One turn sends every row of this set to another row. A few are shown first. Where does it send the rows asked after them?
K276: [-43   1  21 -11  11 -18 -30   6  47  13  29  11  17  -2 -59 -24  20  12
 -42  25]
K325: [ 47 -51  19   0 -11  -8  48   3  23 -15  17 -24   5  -4  24 -35 -19 -10
  -4   5]
K331: [ 48 -47  21  -3 -16 -13  46   6  24 -15  19 -30   9  -6  20 -28 -26  -7
  -6   9]
K367: [-34  35 -56 -68  43  21 -52 -35   6  19  10   4 -25   3   2  -9  28  45
   4  10]
K909: [ 20   0 -17 -48  26  40  24  -7 -16 -60 -17 -10   0  -8  57  -3   5  20
  54 -27]
K708: [-33  16   2  17  34 -15 -10 -43 -23 -38   0   5  55  16  15 -21  -2  57
 -12  -3]
K737: [ 14 -26   5 -68   6  39  17  42  49 -10  14   1 -37 -30 -10 -11  28 -27
  31  -1]
K545: [-23 -27 -15 -63  14 -28  25 -36 -21  -1  16   4 -14   0 -38 -12 -12  -1
  16  66]
K564: [ 34  31 -26   1  29  22 -26   8  55 -10   1 -23   1   7  55 -29  10  44
 -17 -46]
K744: [-39  44 -55 -56  45  15 -50 -35   2  13  10   7 -24   8  -7  -8  31  44
   3   8]
K755: [ 22   3 -22 -37  17  43  19 -10 -26 -66 -23 -16   4  -1  58 -13  12  18
  45 -18]
K949: [ 12 -15  13 -67   9  31  16  40  49   5  11   3 -40 -29  -7  -7  32 -26
  39  -3]
K108: [-41  27  -8  25  28  -6 -16 -41 -19 -26  -1   5  47  14  12 -20  -4  66
 -11  -1]
K731: [-37  27   0  13  32 -17 -18 -45 -25 -34   0   2  53  18   9 -19   5  54
 -16   0]
K807: [-24 -31 -24 -57  14 -29  23 -41 -24   6  14  -4 -16  -1 -33 -15 -12  -4
  23  58]
K547: [  9   0 -22 -42   9  43  24 -11 -25 -60 -29 -20   3   7  56  -5  21  26
  43 -24]
K369: [ 46 -44  13   6 -12 -18  48   2  23 -22  16 -28   3   4  15 -35 -29  -7
 -10   5]
K453: [-27 -36 -10 -64   3 -16  21 -36 -24   0  21   3 -18  -2 -40 -12 -12  -5
  13  59]
K847: [ 17   2 -21 -47  14  38  24 -11 -31 -58 -18 -24   6   7  43  -8  27  25
  52 -29]
K881: [-39   1  24  -1  25 -13 -25   4  50  18  33  31   9 -18 -45 -25  13  -1
 -36  25]
K906: [-39   5  28  -6  29 -16 -28  11  55  19  38  15  17 -14 -48 -31  12   8
 -34  18]
K33: [-49   9  24 -17  32 -10 -19   6  55   9  32  17  18 -24 -39 -40  17   5
 -41  24]
K186: [-20 -30 -17 -59  13 -26  25 -38 -25   2  24  12 -13  -1 -43 -11  -7  -7
  16  59]
K877: [-39  38 -57 -62  48  19 -49 -38   5   8   6   7 -27  11  -5 -12  23  45
   1   6]
K280: [-46  21  -6   9  27  -2 -10 -41 -20 -33   2  -9  55  18  13 -30  -4  67
   0  -7]
K225: [-41  41 -58 -63  47  17 -50 -36  10  11  15   3 -18  -5 -10 -11  24  46
   2   8]
K543: [-43   0  22 -17  22 -21 -20   3  51  26  37  19   9  -8 -57 -17  20  10
 -31  18]
K892: [ 14  -3 -21 -49   8  39  24 -12 -28 -65 -26 -12   1   2  46   3  21  18
  48 -18]
K194: [  8 -14   2 -73   3  36   6  41  51  -9  12  -1 -38 -27 -17  -8  35 -28
  29   1]
K446: [ 47 -47  23  -1 -12 -11  45  10  20 -21   9 -23   2  10  24 -28 -25 -10
  -6   5]
K980: [-32   1  26 -12  28 -19 -26   7  51  15  41  23  11 -18 -56 -26  11   2
 -29  24]
K855: [-30  33 -65 -62  50  22 -49 -33   7  21   7   9 -25   8   1 -12  22  41
   2   9]
K780: [-21 -33 -18 -63  13 -25  19 -35 -35   2  20   0 -15   6 -39 -11 -12  -4
  19  55]
K113: [-33  19 -11  19  30  -7 -15 -45 -27 -43   4   2  55  18   6 -24   8  51
 -21   1]
K701: [ 20 -20  11 -68  10  24   4  40  48 -15   9  11 -40 -30 -14   2  30 -38
  13   7]
K270: [ 28  25 -20   4  21  33 -27   7  49  -2   1 -28  -5   4  60 -34  20  42
 -18 -45]
K946: [ 46 -42  18   3 -19 -19  46  -4  21 -16  22 -34  -2   0  20 -35 -22  -2
  -9   9]
K942: [ 40  23 -22  -2  19  32 -26   6  53   0  15 -21 -10  11  55 -33  13  42
 -30 -41]
K468: [ 33  24 -24  -1  20  30 -24   2  63  -3   5 -23  -6   2  53 -32  12  41
 -24 -40]
K131: [ 20  -6 -14 -38   6  34  16  -5 -29 -60 -22 -11   2  12  35  14  16  23
  60 -27]
K311: [  7  -7  19 -73  -3  44   1  40  39  -2   6  -1 -33 -32 -11  -7  28 -29
  32  15]
K501: [ 21 -25   7 -78   9  29  15  35  44 -15  15  -2 -37 -24 -11 -11  36 -37
  24   1]
K600: [ 30  20 -21  -2  18  34 -30   6  51  -6   6 -26  -6   6  55 -28  11  40
 -20 -52]
K290: [-36   9  -9  16  42 -19  -2 -39 -14 -49   4   7  53  19   8 -22   7  56
 -16 -18]

K108 -> K543
K453 -> K446
And these:
K744 -> K186
K113 -> K881
K909 -> K280
K331 -> K600
K807 -> K946
K369 -> K468
K311 -> K131
K731 -> K980
K906 -> K194

One turn sends every row of this set to another row. A few are shown first. Where does it send the rows asked after them?
K973: [  5 -12  14 -45  15 -28 -27 -26  -9  -7  23 -55 -49  60   6  -2 -39  -3
  32 -13 -67]
K120: [ 53   2  51 -24 -10 -35 -13 -24 -25 -24  -6 -70 -52  17  11 -12 -34  -1
  13 -13  -7]
K624: [ -5 -30 -13  15  -3 -39 -21 -29   7 -14  26  62 -15 -36  24 -25 -11  33
  25  40 -37]
K758: [ 45 -20 -24  54  32 -38 -23 -24   2 -29  21  28 -22 -11  58  -4 -34  14
  12  26 -18]
K447: [-37  -5  19 -28  43  -6  30  17  14 -33  62  18 -77  -3 -23 -32 -16 -16
 -22  19  17]
K143: [ 46 -34  37  21 -17 -27 -19 -26  10 -37 -10  -4 -54 -10  51   7  -4  34
  29  47 -15]
K178: [ 20  -5   9 -25  -9  -1 -47 -21 -28   5  21 -54 -65  54  11 -22 -37   0
  16 -27 -26]
K585: [-33  -7  -3 -16 -25 -16  33   7 -11 -14  16 -35  17 -31 -60 -47 -23  14
  14  14 -28]
K859: [-21 -27  -3 -20  23  55  23   7  31 -20 -23 -29   8 -19 -24 -19  21 -10
  26   0 -20]
K312: [ 43 -14  23  29  45 -58 -56 -24   8  23  19  21 -27  -3  29  -4 -21  -3
  29  11 -13]
K483: [-25 -27  22  13  -7  15  37  39  13 -32 -37 -10   5 -10 -24 -18 -27  43
   1 -30 -10]
K417: [ -1 -27  17  41 -22 -18 -32 -16  13  14  14  38 -64  -9  45 -11 -19  26
  44  38  -9]
K887: [  9  -6  29  10 -39 -24   4  15 -25 -17 -34 -58 -25 -44 -21   5   0  32
   4  39  -3]
K206: [  6 -30   4 -37  35 -21 -17  -5 -22  17 -19 -76 -31  44 -33  -7   6  -6
  20  -1 -40]
K842: [-63   1  -2  -4  14 -23  15  28   1 -66  37  18 -43 -36 -20   7 -18   6
 -44  22   1]
K179: [-31   6  16  14 -28 -14  12  30   7  -7  21 -61  13 -26 -50  -4 -36  18
  25  29 -36]
K620: [-30 -14 -11  -5  61 -18 -26   7 -22 -43  54   4 -61 -23 -36  13  -4 -14
 -50  23  -6]
K762: [ 19 -13   0 -57  19 -22 -16 -52 -20 -22  30 -15 -31  47   3 -46 -26  -5
  20 -19 -58]
K252: [ 11 -10  26 -31  30   9  -6  -1 -16 -24 -41  -5 -28  48   6 -15 -21  20
  -6 -61 -38]
K810: [  6  -3   4  36   9   7   6 -31   9   0   6  56 -52   9  47  26 -31  28
  27  10 -62]
K122: [ -9 -29  11  37  -1  -1  41  16 -27   5  12 -62 -14 -29 -14   1  -6   1
  19  65  25]
K192: [-24   9  16  24 -47  25   4  28 -13   9   1 -52 -13 -15 -43 -23 -11  19
  21  32 -10]
K12: [  9 -13 -23 -43  50   5 -53 -20 -10  -1 -10 -12 -21 -14  11  -6  -3 -18
  -9 -53 -20]
K748: [-20 -17  18  -6  66  24  14  -6   7 -59  49   8 -60  15 -30  -1  18 -24
 -15  53 -23]
K9: [ -1   2   4 -19   4   3  26 -20 -16  -1  13 -40 -56  44   0   9 -69   2
  14 -56 -53]
K839: [ -5 -11  17  31   4 -49 -36 -17  17   7  18  43 -34 -19  35  14 -19  24
  41  49 -48]
K138: [ 12 -23  22  30  18 -13 -21   7  14 -27 -21  59 -17 -11  39  -5 -31  44
  -2 -32 -15]
K154: [ -1 -50  10  46  -1 -10  11  27  39 -10  17 -44  14 -26 -28 -12 -15  24
  38  45  -4]
K123: [-34 -10 -15 -25  43  -8 -12  22  -4 -38  63  19 -73 -16 -17 -14  -8   3
 -49  21   6]
K512: [-42  15  30 -43  33  -9  37   2   1 -68  39  -9 -59  25 -20 -13 -26 -27
 -24  -6  -9]
K671: [ 34 -40   4  41  29 -31 -21 -28 -23   4  35   1 -51 -10  61  12 -17   2
  18  50  18]
K703: [ -5 -42   5  12  29 -10  -2 -10  53  -9  11  31 -18 -54  30 -21 -30 -11
  34 -26  18]
K921: [  3 -33  21  70  25  -2  24 -41  10  24  29   0   1  -1  48  15 -33 -18
 -13  18 -27]
K746: [-19   5   7 -27  50  28   6  12   8 -49  61  19 -64  14 -16 -24  11  -8
 -32  39 -10]
K353: [-22   8   9 -16  42  -2  -9 -10   8 -79  42  45 -60  14  23   8  -1  -4
 -31  28 -28]
K118: [-27 -38 -27  33  -6 -23  60  26  -6 -17 -19 -48  -8 -30 -26 -12 -22  17
  19  37  -4]
K602: [-10 -27   9  16  36 -21  15 -46 -34  46   5 -38 -23  25  25  19 -32 -33
 -32 -20 -36]
K125: [-28 -50 -10  44   9  19  38 -15 -11  20   7 -59   8   2   5  23 -15  -3
 -33  21 -39]
K313: [-29  13 -15  39 -26  17  29  24 -11   1   3 -17  -5 -37 -30  23 -43  37
  -3  -2 -41]
K444: [-32 -26  27  -3  56 -26  27   0  13 -44  66   2 -72 -10 -32 -12 -31 -35
 -13  13  17]
K412: [ 34 -10  11 -17  35  -2  -4 -22 -59   4  19 -81 -42  40  10  -2 -12 -26
   5  16  -2]
K784: [ 31  19   0 -24  46 -20  17 -27 -48  -6 -18 -49 -32  49  -5 -22 -19 -31
  12 -11 -37]

K312 -> K154
K839 -> K179
K143 -> K887
And these:
K123 -> K447
K444 -> K748
K118 -> K784
K842 -> K512
K12 -> K703
K138 -> K483
K417 -> K192
K125 -> K602
K9 -> K810
K412 -> K671
K762 -> K624

